In the rows, zero is written as 128.
Rotation paths and how fast each direction turns (degrees per step):
Each turn is a multiple of 5 degrees from 10 to 175, or 0.
Each row of a path follows its step; steps can be skipped.

step 0: [125 137 126 135 128 124 129 134 126 130 127 126 132 125 120 130 120 131
 124 117 126 122 131 129 126 126 128 129 127 136 133 127 122 130 124 115
 132 134 132 127 125 114 135 134 131 132 132 119 123 127 120 132 127 125
 125 125 138 140 128 133 124 134 121 128 125 128 125]
step 1: [125 131 122 130 124 122 127 127 129 131 132 136 122 124 120 129 131 130
 130 118 126 123 123 129 129 124 125 131 138 112 133 129 130 130 133 135
 135 135 119 128 123 133 134 135 131 124 121 126 132 125 129 137 122 118
 134 128 127 133 133 126 129 129 125 139 131 128 123]
step 2: [130 120 132 128 123 124 128 137 130 130 121 137 128 117 131 124 120 134
 138 119 119 130 122 120 133 130 138 135 130 135 126 130 126 122 125 126
 122 133 129 128 129 134 127 125 123 133 133 132 134 130 129 127 134 120
 140 122 127 128 127 126 126 130 125 131 122 128 123]
step 3: [127 138 130 132 121 124 123 126 129 124 121 130 135 125 123 128 135 119
 116 127 126 122 126 125 136 126 131 136 127 123 132 129 126 139 138 128
 119 133 127 125 124 128 128 125 135 135 131 133 128 124 120 123 134 127
 134 125 127 126 123 131 119 131 128 122 117 133 131]
step 5: [125 130 140 123 132 131 124 129 129 132 128 131 130 113 123 128 129 129
 131 117 131 125 126 121 132 118 125 125 121 116 124 131 125 122 126 130
 129 126 123 137 129 126 130 134 130 133 129 134 122 131 132 131 137 128
 129 134 135 132 125 132 120 129 129 123 133 119 125]
step 6: [130 137 132 125 132 124 127 131 119 126 128 127 133 130 128 128 119 124
 126 124 115 131 124 127 125 112 137 129 131 129 134 138 126 130 128 131
 131 129 124 132 131 136 126 132 127 137 125 133 131 122 125 128 129 134
 125 124 137 142 126 127 133 130 128 129 124 138 131]
step 7: [122 137 131 123 121 137 126 132 132 125 124 125 128 118 132 126 131 129
 128 119 134 132 117 136 118 118 129 130 138 133 131 120 130 131 138 130
 123 125 132 129 129 128 134 126 127 131 124 125 134 123 134 131 123 126
 129 130 131 124 128 125 120 134 128 133 124 133 120]
step 8: [137 122 135 127 125 127 128 125 133 127 118 132 130 125 120 131 134 129
 133 119 126 127 125 129 119 132 134 129 131 129 132 124 119 125 125 130
 133 130 123 129 139 119 128 128 127 136 128 123 128 119 117 130 134 125
 123 126 127 128 126 133 125 127 109 126 128 128 121]
step 10: [136 126 118 126 130 129 132 134 131 139 122 129 120 122 132 123 125 125
 142 125 125 127 126 117 126 119 133 128 135 127 132 132 135 134 138 127
 126 130 123 125 120 133 127 131 127 126 129 131 125 125 122 128 121 120
 132 134 132 131 129 125 122 131 122 120 129 127 125]
Speeds:
[128 129 130 130 130 126 125 127 126 127 126 126 128 128 127 127 127 129
 128 127 128 129 129 128 130 128 130 130 127 129 128 132 126 128 127 128
 127 128 128 128 131 128 129 127 128 129 129 127 127 129 128 128 127 129
 130 129 129 125 128 127 129 128 127 128 128 128 131] => 115
[127 127 126 128 127 127 127 131 129 130 127 130 128 130 130 128 128 130
 128 128 127 126 129 128 130 129 127 130 129 127 129 129 127 130 128 127
 126 131 127 125 127 127 127 130 130 126 130 129 129 128 128 126 128 127
 129 127 128 127 127 127 127 127 128 129 129 125 128] => 40

step 0: [128 122 133 128 129 128 126 127 136 132 133 122 134 140 129 115 121 136
 113 127 131 130 127 128 117 131 125 130 125 118 134 129 123 135 136 124
 118 122 135 131 135 121 127 132 129 131 128 125 131 136 130 128 123 128
 130 127 129 128 124 138 126 134 131 127 130 134 132]
step 1: [128 120 122 140 129 133 123 130 125 120 127 130 134 126 122 129 129 135
 133 122 126 120 125 132 123 136 129 125 128 129 120 125 120 127 138 120
 133 136 127 129 124 131 124 127 120 117 131 131 134 123 130 129 119 123
 133 131 133 117 123 137 131 129 127 128 124 136 131]
step 3: [124 133 129 136 128 126 127 123 120 125 127 134 127 119 138 121 127 137
 124 127 133 117 130 121 124 127 130 141 126 122 125 134 127 125 125 128
 132 111 133 130 133 128 123 125 127 135 127 126 142 134 130 124 135 127
 129 134 126 130 123 128 128 123 127 124 133 126 125]
step 4: [127 133 131 135 137 136 128 126 129 125 127 127 128 132 119 125 133 125
 135 132 124 128 121 123 140 137 128 125 125 130 133 130 127 128 134 134
 128 130 130 124 121 126 122 119 127 127 136 139 138 136 125 124 140 125
 127 125 126 134 120 133 132 126 118 129 125 128 134]
step 5: [130 118 135 115 122 134 122 132 127 129 121 137 132 126 131 122 130 119
 121 125 121 135 127 123 132 120 127 130 128 126 128 125 126 123 134 131
 129 125 124 119 119 131 126 119 125 129 138 119 130 126 136 128 133 128
 121 119 134 131 131 126 126 136 129 125 120 132 124]
step 6: [132 133 129 114 138 130 125 130 122 129 127 132 129 133 128 124 119 130
 125 126 135 122 124 121 117 130 135 134 132 127 135 120 121 123 123 137
 122 131 136 138 131 132 127 139 121 134 126 128 132 129 135 132 126 131
 128 127 133 132 125 133 130 129 131 134 123 133 125]
step 7: [132 130 130 130 129 136 128 130 123 119 128 125 129 133 128 117 137 136
 137 128 124 129 134 136 122 129 128 118 126 131 122 124 127 128 135 127
 119 129 131 129 132 138 129 127 125 138 133 130 123 122 133 121 124 128
 131 128 133 124 131 141 135 122 122 128 126 117 134]
step 8: [133 126 124 125 129 128 128 124 128 121 127 127 137 130 132 129 128 125
 124 135 127 129 122 138 128 131 131 141 117 125 126 138 131 119 142 118
 129 128 125 119 130 134 127 129 142 136 131 129 123 127 132 132 121 131
 135 125 133 132 131 127 121 126 130 127 126 136 126]
step 9: [127 125 128 133 127 121 121 122 130 130 123 126 129 128 129 129 116 141
 121 120 121 118 121 115 123 129 123 132 120 127 129 131 123 128 120 125
 125 129 126 129 139 132 130 129 131 123 133 127 129 134 132 128 124 128
 134 117 129 130 122 129 130 120 123 122 134 131 135]
Speeds:
[128 128 127 126 131 127 129 130 126 126 128 127 129 127 129 127 128 126
 128 126 128 129 128 126 129 124 127 127 129 129 130 127 128 127 130 129
 128 130 128 130 127 125 131 128 129 132 129 128 128 128 129 129 128 127
 128 127 129 127 126 129 128 128 128 129 128 126 128] => 45

step 0: [133 132 135 133 123 127 135 133 130 128 128 136 126 133 138 122 134 126
 131 143 136 131 131 133 122 135 134 126 134 136 120 125 118 126 128 134
 119 124 123 118 135 125 122 128 132 114 127 130 129 121 124 118 126 128
 130 126 138 122 125 124 115 136 128 123 129 125 120]
step 1: [128 126 128 133 121 130 130 126 132 125 138 125 123 120 118 129 124 134
 131 132 124 126 128 128 125 124 123 119 128 139 114 120 131 127 134 121
 132 134 135 137 126 120 138 131 131 125 120 130 135 132 119 120 128 133
 126 126 118 135 124 125 127 117 123 138 118 122 119]
step 3: [130 132 124 128 117 130 121 129 124 129 132 132 131 123 136 119 128 142
 117 129 128 132 125 131 129 126 126 119 117 131 131 133 125 138 132 138
 130 127 126 124 133 110 141 124 135 123 129 131 119 126 124 125 135 126
 127 130 132 134 127 129 123 131 140 131 125 123 120]
step 4: [133 124 123 125 134 134 123 125 126 124 138 127 141 127 119 127 134 133
 127 117 127 131 127 137 122 117 126 130 126 133 125 122 136 116 132 134
 130 133 131 128 115 127 129 130 121 133 134 134 125 140 124 121 131 130
 123 127 121 127 121 127 132 134 115 126 139 131 125]
step 5: [119 138 128 128 123 124 127 134 115 133 131 129 134 128 145 131 125 116
 118 126 126 125 121 137 125 129 129 131 123 120 120 127 123 126 133 139
 132 135 119 127 123 123 126 122 127 119 122 131 130 125 130 136 121 129
 127 121 127 121 126 138 130 132 133 125 127 133 136]
step 6: [133 121 129 130 133 128 129 137 126 120 134 119 139 118 131 127 125 132
 133 130 132 131 129 136 120 130 131 127 135 138 118 128 139 132 126 141
 126 121 126 115 125 131 129 130 141 126 124 128 123 128 129 118 130 129
 126 137 133 124 135 128 132 121 136 136 133 125 120]
step 7: [125 131 129 131 138 130 130 128 133 114 131 127 132 123 132 129 138 118
 130 127 125 129 128 125 129 132 131 132 120 126 119 132 125 123 121 134
 131 133 131 134 127 127 136 132 126 130 123 119 134 130 132 126 118 135
 134 119 108 125 126 133 129 128 112 133 124 134 121]
step 8: [124 133 129 129 126 131 136 116 123 130 129 121 127 126 130 132 130 124
 124 123 127 125 129 127 132 127 123 117 140 120 119 143 124 133 126 127
 137 117 119 118 127 123 120 123 133 121 125 132 129 115 137 127 123 120
 121 122 132 127 135 130 127 128 128 131 131 120 119]
step 9: [135 124 129 117 118 131 128 138 135 121 131 115 134 128 124 124 142 130
 133 119 124 133 131 126 132 132 141 124 122 134 124 128 124 134 124 127
 133 125 135 121 131 122 126 126 125 124 135 126 122 126 121 119 135 128
 128 135 121 137 128 130 121 124 128 129 121 141 121]
Speeds:
[129 128 128 127 127 127 128 129 129 127 131 127 128 128 130 127 126 128
 130 130 128 129 127 130 129 127 131 127 127 128 130 127 131 129 129 127
 127 125 127 130 128 128 128 127 128 130 127 126 128 128 128 124 131 126
 130 127 127 128 128 127 128 130 127 129 128 128 128] => 125

step 0: [129 130 131 135 135 124 132 124 124 131 128 130 131 129 130 119 135 127
 133 128 126 118 133 123 129 134 126 125 119 131 122 127 132 115 134 130
 120 131 130 132 122 130 131 133 136 133 119 130 125 124 124 132 126 120
 121 120 134 120 124 124 127 131 124 135 141 138 125]
step 1: [129 132 126 132 128 132 115 124 137 125 124 131 126 122 133 130 132 136
 122 131 130 128 131 130 123 142 126 130 128 123 131 136 128 125 124 134
 129 115 127 127 134 121 125 134 125 128 126 129 127 132 127 126 121 121
 137 134 125 138 133 133 115 134 128 129 125 120 132]
step 3: [135 134 123 130 122 142 125 124 136 129 134 132 129 129 134 126 128 130
 132 128 132 125 126 121 134 125 131 126 135 133 125 129 123 125 135 124
 121 129 120 136 128 126 125 131 117 123 121 122 133 138 126 124 124 123
 124 134 120 133 132 134 134 125 128 138 135 137 133]
step 4: [124 130 126 122 130 124 120 138 126 127 135 133 133 124 115 127 118 133
 125 122 125 133 127 134 119 133 134 123 130 126 133 130 132 125 122 132
 130 129 129 118 122 133 121 131 128 130 131 132 123 139 125 127 143 131
 129 127 120 129 129 137 124 127 127 121 125 135 127]
step 5: [130 136 129 134 126 124 123 130 127 135 133 123 127 135 127 130 128 131
 125 134 125 126 128 126 131 121 121 121 124 139 122 120 130 134 142 131
 118 130 124 133 113 124 124 123 136 128 137 123 131 124 123 124 125 131
 126 135 128 124 127 121 124 134 130 129 136 129 133]
step 6: [125 130 130 136 134 125 122 124 130 122 125 133 135 130 126 128 129 107
 134 134 132 123 126 135 128 136 127 129 136 133 136 131 126 124 127 129
 137 121 123 124 134 127 118 130 126 121 125 131 119 129 124 129 130 129
 126 135 137 135 127 135 126 130 128 126 130 136 133]
step 7: [123 129 128 124 129 126 125 125 124 137 122 127 131 126 125 136 141 133
 134 129 126 136 123 141 128 128 131 125 120 128 120 131 130 125 126 128
 119 125 121 123 121 128 126 130 134 135 140 130 126 131 125 129 121 124
 119 117 127 124 129 129 130 128 136 132 117 122 127]
step 8: [134 129 133 133 120 135 127 127 128 135 123 132 141 127 130 133 127 133
 133 134 125 128 130 130 133 120 129 134 125 127 134 136 136 134 131 130
 129 125 125 140 138 129 135 130 128 123 116 123 118 123 129 118 125 130
 125 134 125 133 129 123 127 132 125 120 132 136 131]
step 9: [129 128 127 121 129 124 121 127 124 137 134 123 134 127 121 121 137 124
 128 121 133 135 124 135 119 123 138 132 128 130 128 123 122 125 126 133
 128 117 129 119 134 127 126 125 121 133 121 117 133 130 131 136 135 127
 129 129 127 122 124 138 128 122 118 132 130 123 126]
Speeds:
[129 126 126 127 129 127 127 128 127 129 127 127 128 129 125 125 127 127
 127 127 128 129 125 129 128 129 127 128 128 127 128 129 129 129 128 130
 127 129 130 128 127 126 127 128 127 127 126 127 126 130 129 130 129 129
 127 125 132 128 127 126 128 126 128 128 126 129 129] => 155
